Each path below is one point turned by a fixed rotation once a step. After each direction that follows a path, write how fast that rotation turns it, in degrees each step (0 if it stays still).
Each turn is a multiple of 5 degrees from 10 to 175, or 0.
Each row of a path follows its step; steps can be skipped.
Path 1:
step 0: [  9  -7 -15  28  35  12  -6  17  13  -1  13 -22  13  15 -35  30   4  12
 -17 -31  -7  22  14 -25   6 -13  -7   1   1   1 -13   8 -12]
step 1: [ 17  18  -1  -9  -8  -9  11   5  14  -9 -15 -28   2 -12 -26 -12 -34  24
 -19   4 -15  15  -6  46  15  28   8   4   8  -7 -17  -6  13]
step 2: [-40  28 -11 -12 -14   1  -9 -12  -5  -7   4   5  -8 -15  25 -36  21  16
 -33 -19   9   8  14   3  -6  -6   8 -19 -11   9 -18 -19 -18]
step 3: [ 11  -9   0 -23  17   7   6  -2 -11   6  -9   1 -20   0  38  14   4 -29
 -12 -23 -26  19  -2  27 -13 -21 -18  24  -2  25  28   8  -8]
step 4: [-11  11 -19   7   2 -19 -11  15 -31   2 -24   9  10  27 -13  17   5  -6
   2  18 -13   7   2 -18  -5 -10 -20  46  20 -14 -28 -11   6]
step 5: [ 29  14  19  -8 -20 -10 -36 -13  25  -5  -3 -14  15 -11  -2 -22  20   8
  18   6   2  20  -3  -7  29  16 -19  19 -17 -34   9  10 -12]
step 6: [  6   7  29  11 -10   4   7  -2   9  17  12  -1 -17 -10  -9  -4  41 -32
 -29   7   2  -4 -17   4  -7 -16  16 -24 -10 -19  -7 -31  30]
step 7: [  7 -48 -30   7  -5  11  23   8   6  13  10   4  12  -5  11  -8   2   1
 -27  18  -9 -13  15  12  -1 -36 -21  -7  -4 -15  -1  31 -10]
step 8: [-19 -36  -6   5 -15   0  -4  -7  17   2 -41  16  17  11 -17   7 -14  25
   3 -29 -36  -3 -14 -11   6   1  17  13   2  -1   6 -13  18]
step 9: [ -5  -5 -27  -7  22 -23  -5 -48  19 -20   8  -4  -1   1 -21  -5  12 -11
 -16  -5  18  33  -3 -12   1  33   6 -10  20  -9   3   8  -6]
Directions:
[-1  0 -4  4 -4  9 -1 -5 -8 -1 -7 -4  2 -3 -4  5 18 10 -6  4 10 -3 -1 -6
 -1  2 -8 -2 10 12 -5 -1  7] : 160
[  7  -5  11   7   2   3  -1  -7 -11   7   7  -8   9  -3   4  -2   2 -10
   5   3   0   2   2  -7   0   7   7  14   3   1  -8  -5  -8] : 60
[ -7  22   3   7   1  -1  -2   2 -11   0   2   2  -1  -5   5   2  -2  -2
  -4  -3  -5   4  -2   9   8   0 -13   8  -6   8  -1   2  -3] : 35
[  6   8   0 -16   8   1  -8  10  -4  -4  -6  -6 -11   3  11  -4   4   7
   4   4   1   3   1   0 -12  -3   2   7   4  -2  -2  -8  -6] : 40
Path 2:
step 0: [-46  -6 -25   2 -11  11  20 -34 -12  10  15  -7  -3  17 -15 -14  13  13
  -4  -5  10  27 -19  27  39  28   9   8  -2   2  -3 -29  -1]
step 1: [  3  15  34  21   7  31  12   7 -19  22 -14   0 -35 -11  33 -15   6   3
  13  18   5  13  -8  33 -24  38  -6  -8 -23   6  13  -3   2]
step 2: [  6  30  -8  21  18  -2  -2 -24  -5   6  24 -38   4  11   0   2 -31   0
  20 -23  -7 -26 -14 -11 -26 -12 -19   6  -7  44  22 -20  13]
step 3: [ 65 -20  -4  10  21  -2 -24  -1  23   1   5 -11  23   1  37 -15  -3   5
 -17 -14  15   4  27   7   8  -7  -5 -12  11 -18  27  -5   0]
step 4: [ -2  19  10 -21   7 -10 -38  13   3   4 -19 -31   0 -15 -23  34 -15   9
  -7  -4 -25 -12  13  -7  29   8  22   6  50  -1   9   9 -16]
step 5: [  3 -13   0 -40 -29 -16 -14  -6  18 -19 -43   1   3  -1  -5  -6  31 -12
  -1  24  18 -44  28   6  -3   0   3   8 -21   7 -20   0  -9]
step 6: [ -4 -15  15   1  -7 -15  -3  20  21 -17   2  34 -23 -19 -45  17 -28 -25
   2   2 -21  18  -7   2   5 -19  12  -5 -29   6 -30 -21  21]
step 7: [ -7   4 -12 -15 -17  29   3   1 -27 -19  30   7  25   4  -2 -13  17 -30
 -11   0  17  17 -22 -39  25  27 -11 -15 -27 -14 -20   6  19]
step 8: [ -8   8  -8  13 -10  -9  15  31 -56  14  20   5 -18 -12  -8 -11  -3  20
 -26   8  21  22   1  18 -42   2 -10   3  25 -10 -13   9  17]
step 9: [-32  25   0 -13  13 -12  12 -21  -9  22   4  17   9  40  22 -15   7   1
 -24 -12  12   7 -14   8   2 -21   2  18  -1  37  41  19   9]
Directions:
[ -1   5 -16   0 -11  11   3  -4  -9  -4   4  17 -10  -3  -2   3  -2  -4
   6  -5   2   1   6   6   2   2   1   0   0   0   4   6   7] : 45
[  3  -7   1   5   3  -2  -8   8   1   0  -3  15   1  -4  -4 -11  -1  11
  -1   2   5  -2  -3  13  -7   0   5 -15   3  -4   3  -9  -3] : 145
[ -3   4   3   4  -6 -14  -5  -6  -5   1   2  -2  -8  -2  -3  -1   0   2
   7   2   9 -18  -3  -2  -9   1 -13   0   3  -7  -3   8   2] : 115
[ -7  -1   1  -3  -8   4  -9 -12   0 -15   0   1  15  12   1   1   4   5
  -2  -6   6  -4 -10  -1   2   5  -1  -2  -1   9   4   0  -3] : 160
[  2  -5  -3   3  -7   8   2  -3   0   1   5 -11   3  -1 -13  -3  -2   0
 -14   5   5   5   1   2   7   4  -6  -3  15 -14   5   7  -3] : 90
[-3  6  3  9  2  7 -2  6 -1  8 16 -1  5 -2  3 -5  6  6 -3 -2  1 -4 -8 14
  0 -1 -1 18 -8 -1  4  2  2] : 45
Path 3:
step 0: [ 23  -9 -12 -29   1  14 -11 -20  -3   1  -3 -16   7 -14 -20  21   2  -3
  -9   9  32   7 -20  16  -4  -1 -21   4  19  32  15  -6 -15]
step 1: [  1 -32   6  -1 -20 -10  17 -22   3 -23  11 -12  15   4  14   8   9  17
  15  -7  -8   2   3   2   8 -35 -39  23   3  -3  -1  -6  -7]
step 2: [-21  -3  25  25   5 -10  -5 -18 -25 -26  35   2   2  -6  -2 -23   9   8
   6  23 -22 -19  -3   0 -22 -11  10   2   4  -6   0  23  11]
step 3: [  6  -3 -21 -17  -1  17   5  20   1  20  26  20   2   0   2  -6  -5  -7
   4   4 -27  -6 -21   6 -19   1  21 -18 -13  18  14  40  12]
step 4: [ -5  18 -29 -17 -22  -2  -7  33  17  -4  10  -9  11  29  -8   8 -17  15
  13 -15   5  -6   3  21  29  11   3 -12  20   0  17  -2   7]
step 5: [-20  20   9 -22  16 -11 -37 -18   1   7 -19 -21  -6  27   4  12  14   8
   9 -10  -2   0  19  16   1 -20  17  18   9  14 -11 -22   4]
step 6: [ 10  -8  17   4  15  -8  12 -18  24  17  -6  23 -11   8  31 -13  18 -13
  20  21 -15  -6  20  19  -9   3  -4 -12  -3  -2 -31 -17 -15]
step 7: [ 31   9 -28  36  17  15  23   0  -5  -9   9  -6 -16   6 -24 -15  -8  -4
   1  10   2 -15   6  -7  -5   7  11 -17   2  -8 -21  -3 -24]
step 8: [ 21  15  -9 -14 -16   4  19  -7   8  -3 -11 -17 -10   9 -22 -28   0  -1
  -1 -38  21   6 -22 -14 -11   8  15  25 -26   3   8   8  -2]
step 9: [-19 -16   1  -3 -35 -11 -15   0  18  -4 -16 -15   5   1  10  -1  28 -12
  11 -12  35   0 -19 -15 -25  13  -8  -6  24 -11   4  -7  14]
Directions:
[-14  12   4  -3  -3   1  12   5  -5   1   5  -2   3   0   3 -11  -6   5
   2  -3   4   7   3  -8  -1  -9   2  10   5   7  -5  -7  -5] : 110
[ -1  -1   2  -8  -7 -14  -5  -3  14   1  -1  -6  -2  -7 -10   5   3  -5
   6   1   2   2  14  -5  -1 -14  -3   1   6  -2   8  -3   3] : 85
[  7   5  -6   0  -3   6   4   0   0   6  12 -12   8   0  -8  10  -5  -2
   0 -10   2  -2   5   3  11   4  -6   3  -8   1   3   3 -14] : 100
[ -1  -3  -3   7   6  14 -11  -2 -10   7   2  -9  -9   1  -2   7   3   0
  -2  -4  -3  -1  -2 -11  -7  -9   5  -6  14   5   3  -3  -3] : 155
[ -2   7   1  -9  -5  -1   2 -10 -10  10 -13   2   4  -3  -4   5  -7   2
   2  -4  -5  -1   6   5   7   4  -4 -12   9   4 -12   1   7] : 60
Path 4:
step 0: [ -8  13   6  24   8 -34  -4  -7  -1  52  -1   6 -23   9   4 -21  -8  -6
  31  -9  18   8  24  12  -1   6  -9   4   5 -13 -26 -34   3]
step 1: [ -4  16 -25  27 -25  15  -9  -2  -6  -8  -6   9 -30  38 -27   5  22  -2
  -6 -17 -15  10 -19  16  26   0   0  35  -1 -12 -18  15   3]
step 2: [ -5 -16   7  -6   6   3  34  21 -11 -28  16  35  11  25 -30   4  -4  -3
  -7  12  33  19 -12 -25  13   1  10 -12 -17  -9  13  22 -15]
step 3: [ -4  27  21 -19  15 -32  -3  -3  33  -3 -27 -17   3 -29  -7  22 -11   5
   5   4  28  23  11   2  24 -12  13 -33  -2   8 -10   8 -14]
step 4: [-19   0 -25  -4   9   1 -10 -50  26  20   6   6 -34  -3   3  -7 -13  24
  18  -1 -21  -8  26 -23  11  11  -4  14   1  10 -15 -13 -21]
step 5: [-12  -8  10  12   4   5  15   5   2  30  18   4 -17   4  -4 -31   2 -28
  -2  13 -34  15 -34   8  20  -9   1  34  -7 -36  12   8 -13]
step 6: [ 27   1  16 -20  -6  12  17  20  -4 -13  -5   5  14  -1 -24  13 -11   6
  -7 -25  17  -4   0  27   4 -18   4  34 -43   8   9  31 -23]
step 7: [  2  -5  26  -3  -1  -8  34 -32 -14 -15 -13  -3  -1   1  -8  17 -40  12
   2  28   9 -26  14  10  20 -14  -1 -36  -1  20 -11 -16  -2]
step 8: [-11  34 -15 -28  20  16   4 -14  16  31  23 -13 -21 -12   9   5   1   3
  -2   4  -8 -28 -17   9   9  13   9 -17  40 -14 -25   5  -6]
step 9: [ 12  15 -25   5   5   6  -3  -3  -4  16  -7  28 -18  -5  25  -8   2   8
  -6  12 -11 -10 -21   5 -12  33   1  17 -46 -33  31   1 -13]
Directions:
[ -2  -6  -7   5  -1   4  -3  13   3  -2   2  -1   5   8  -2  -1  -2  -5
   2  -3   2  -7  -1   4  12  -8  -9 -14 -12  10   4   9   0] : 85
[ -2  -5 -10  11  14   6  -1 -10   1   4   4  -8 -10   4   2  -2   6  -3
  -9   7   5  -6   1   1   5  -4   1   7   6   6 -10   1   7] : 100
[-12  -1   3   2  -2   4   0   7  -2  13   0 -13   7 -12  -5   4   8   3
  -1  -6   6   5  -2  11   6  14   3   0   0   0  -4   3  -1] : 140
[ -1   8   1  -3  -7  -3   6  -4   5  -3  -4 -11  -9  -1  -3  -8  12  -7
   9  -7   2  -5 -13   0  -3  -7  11  -3   1   9   8   0   3] : 155
[ 13  -6   2  -3  -4   8   1   4   1   3   3  -1  -6 -10   3   0  -4  -2
 -11  -2  13   6  -6 -11   4  -1   5   1 -10  -7   8   4  11] : 100
Path 5:
step 0: [ 21   1  32  -1   1   3  -2  -1   7  23 -12   4  -2 -20   3  28   2 -13
  36  37  14  13  42  17  11 -15 -21  -5 -30 -24 -14   9  42]
step 1: [-12 -10  22 -38 -42   2   2   1 -13  15   0 -12  10  15 -13 -17 -11  -6
  41   9 -31 -11  -2  11   0 -39  17  21  26   3  22 -24  23]
step 2: [  1   8  -2  21 -22  35  41  -7  24  21  25 -15  28  19 -37   2  -5 -38
  -3   8   4 -20  18   6   7   7   0  25 -10 -35 -15   3  -8]
step 3: [-17 -30  25   3   4 -11 -29  15  25   6 -19  15   9  12  -6 -22 -14 -14
  42 -11  20  -8  -8  -8 -14  -9  22  10 -46 -46   6   8   2]
step 4: [-21  20  10   8 -48   2   1  -7  10  18   9  21  -9 -18   0  30   8   8
   2  21  12  -8  30  25  -4 -24  10 -24 -13 -32  22 -30  26]
step 5: [-11  14  22 -18 -19  -4  -4 -38 -21  -5  17 -12  38   2   4 -19   5 -16
  39 -10 -13 -28  31 -24  13  -1   8  31   2  -8 -10  -3  42]
step 6: [  7  -7   4   5  -6  -2   2 -13   6  27  11   6  19 -15 -52 -13 -24 -57
   7  33  -8  14   5  20   3 -36 -13  -2 -29 -11 -11   3  -4]
step 7: [ 16 -11  24   3  -7  12   9  34  16   8 -10  -6 -12  12  -6   5 -20   0
  52  12  21   6   4  10  -3  -8  38  18  23 -48  -9  -5  34]
step 8: [-38   0  38 -12 -32   9  30   5  23  36 -11 -11  33   6  -9  12  12   9
   3   1 -20 -27  15  14   5  -8  -2   9 -28 -14  31 -22  -7]
step 9: [ -7   1 -32   0 -36  11 -28 -23   3  -9  26   3  -6  32  -5 -14   4 -32
  23 -10   9 -23  25 -14  -3 -11   0  30 -33 -42  -5  -6  10]
Directions:
[ 0 12 14 -3 -8  5  2 -1  1  1  9 -5  4  3  3  1 -3 16 -5  3  4  4 -8 -1
  0 -4  4 -1 12  2 12 -3  6] : 110
[  8  11   0 -12   3  -7  -1 -11  -4   4   0  -1   2  -9  -3   1  -2  -2
  10   7  -8  13   3   1   4  -2   1  -7   7   6 -13   4   2] : 65
[  2   2  -6  -8  -9   7   7   2  14   9  -4  -4  -2   6   0   4   7   2
   8  -6  -3   6  -7  -4  -9   5  10   0  -5  -2   0   6 -14] : 65
[ -4   0   3   0  -1   4   3 -20   8  -6   4  -5  -8  -2  -1   0 -11  -8
  -8  -6  -2  -3  -8  -7  -4  -7  -6  10   2  -2  -7   3  -3] : 100
[ -9  -7  -5 -11  10   4  -7   0  -2  -5   4  -2  -6   0  -3 -14  -3   7
   4  -9  -2   6   5   1  -1   0  16  10   1   1   3   1   7] : 175
[  2   9 -12   4   4  16   2   1   3   1   6  -1  -3   4   7   4  -2   2
  -5   9   9   9  14   0  -2  -4  -1   6  -3  -1  -9  -9   0] : 160
[-4  1 10 -5  8  5 21 -3 -2 -1 -3  1 10 -7  8 -3  0 -2 -2 -3  7 -4  4 -3
  3 17  2  1 -3  0 -3  4  3] : 130
[  5 -12   0  -8 -10  -3  -4  -9   0  10   6  -8  -7  -2  13  -1   4  -4
  -2   4  -3  -5   9   0   3  10  -2   3   2   7   6 -10  -3] : 95
Path 6:
step 0: [-31  32  23 -23  -6  -9   3  25 -16  -9  12  23 -20   0  -7 -14 -19 -22
  -8  15 -22   8  12 -15 -33 -17 -13  15  -8  41   4 -13  28]
step 1: [ 23   9 -19  15  17 -13  -1   9  30  15 -39 -26  13 -24  13 -28 -17  17
 -11 -10 -13 -22  -6   1  21 -30 -11 -30  24  18  13  18 -10]
step 2: [ 17 -17 -26  19  14  13 -10  11   7 -16  -2  35 -34  12  -1   8   2 -22
 -18  24   6  -1   6  46 -16  10  12  10   9 -27 -13   2  40]
step 3: [ 14  -7   6   3   1 -15 -17 -48 -16   4   1   1  19  17 -16 -37  -9 -35
  38 -38  -6  10   6  -7  11 -12  -7 -13 -20  -6 -29  -6 -17]
step 4: [-16  11  12   5  29  16   3  -6  -6  40  21  19  26   9   5  25   9   9
 -23  14  44 -20 -22  -8   8  10  39  -8 -16  18   5  20  13]
step 5: [-15 -14  11  -9 -10  19  -1  29  -1 -49 -26 -38  29  -4  -3 -14  17  -9
   1  19  17  36  -1 -11  12  14 -14   8  -8 -18 -21  14 -19]
step 6: [  0  33  14 -11 -25 -12 -11  11   0  13  29   7 -38  22  -3  14  14 -20
 -26  -9 -31  13 -10 -18 -21 -14 -16  -3  -3  23  27  34  -3]
step 7: [ 25 -34 -15   0 -13   6  21   1  17  -3  -2 -22   7 -52  36 -24 -15  24
   5 -19  -8   2  -1  -5  11  -6   8 -23   1  16  12   8  34]
step 8: [-10 -24   7  13  -7 -10  10  12  18  -7  20  42   0  19  18  14   0 -24
 -20   5  -8 -21 -10  45 -10   7 -24  17  38 -12 -31 -15  -4]
step 9: [ -2  -8  17  -3   9 -18 -52 -39   1   4   4  -8  23  -6 -23 -20 -15 -10
  33   8 -26  12  20 -25  -4  -8  35  -4  25   3  -4 -15   5]
Directions:
[  6   6   4   3  -3   3 -15   6  -1  -6  -8  -4  -7   2  -2  -3  14   3
  -6   9  -1  -1   6  -1   7 -13   5  -1   6  -7  10   1  -3] : 85
[ -3   3 -14   7   7   5  -8  -2  -8   8   1  -2   4   3  -7   0   0  -4
  -3   1   9  12  -9   4   4  -3  -2  -4 -17  -8  -1  -1  -3] : 45
[-10 -17  -2  11  -1  11  10   8  -1   1   0   5  -2   7  -3  -5  -3  -3
   1   9  -7  -2  12  -2   5   3  -1   0  -4  -4   4   5  -6] : 125
[  5  -1 -15  -2  -4 -11   5   5 -13   1  -2  -1  -2  -4   4  -8   4   7
  -5   6 -10   1   0   8 -13   0  -1  -6   0   2  -2  12  -3] : 65
[ -2   7   1   6   4   7   3   5   4   1 -10   1   2   5  21   5   8   3
  14   6  -6   4  -9   5   1   5   1  -6   1  -4  -3  -3   3] : 120
[  2  14   5   4  -4   4   3   4   5   3   8  14   4   4   0   5   0   3
 -13   4  -5  -6   3   5 -10  -2   5   9 -11  -7  -1   0   6] : 175
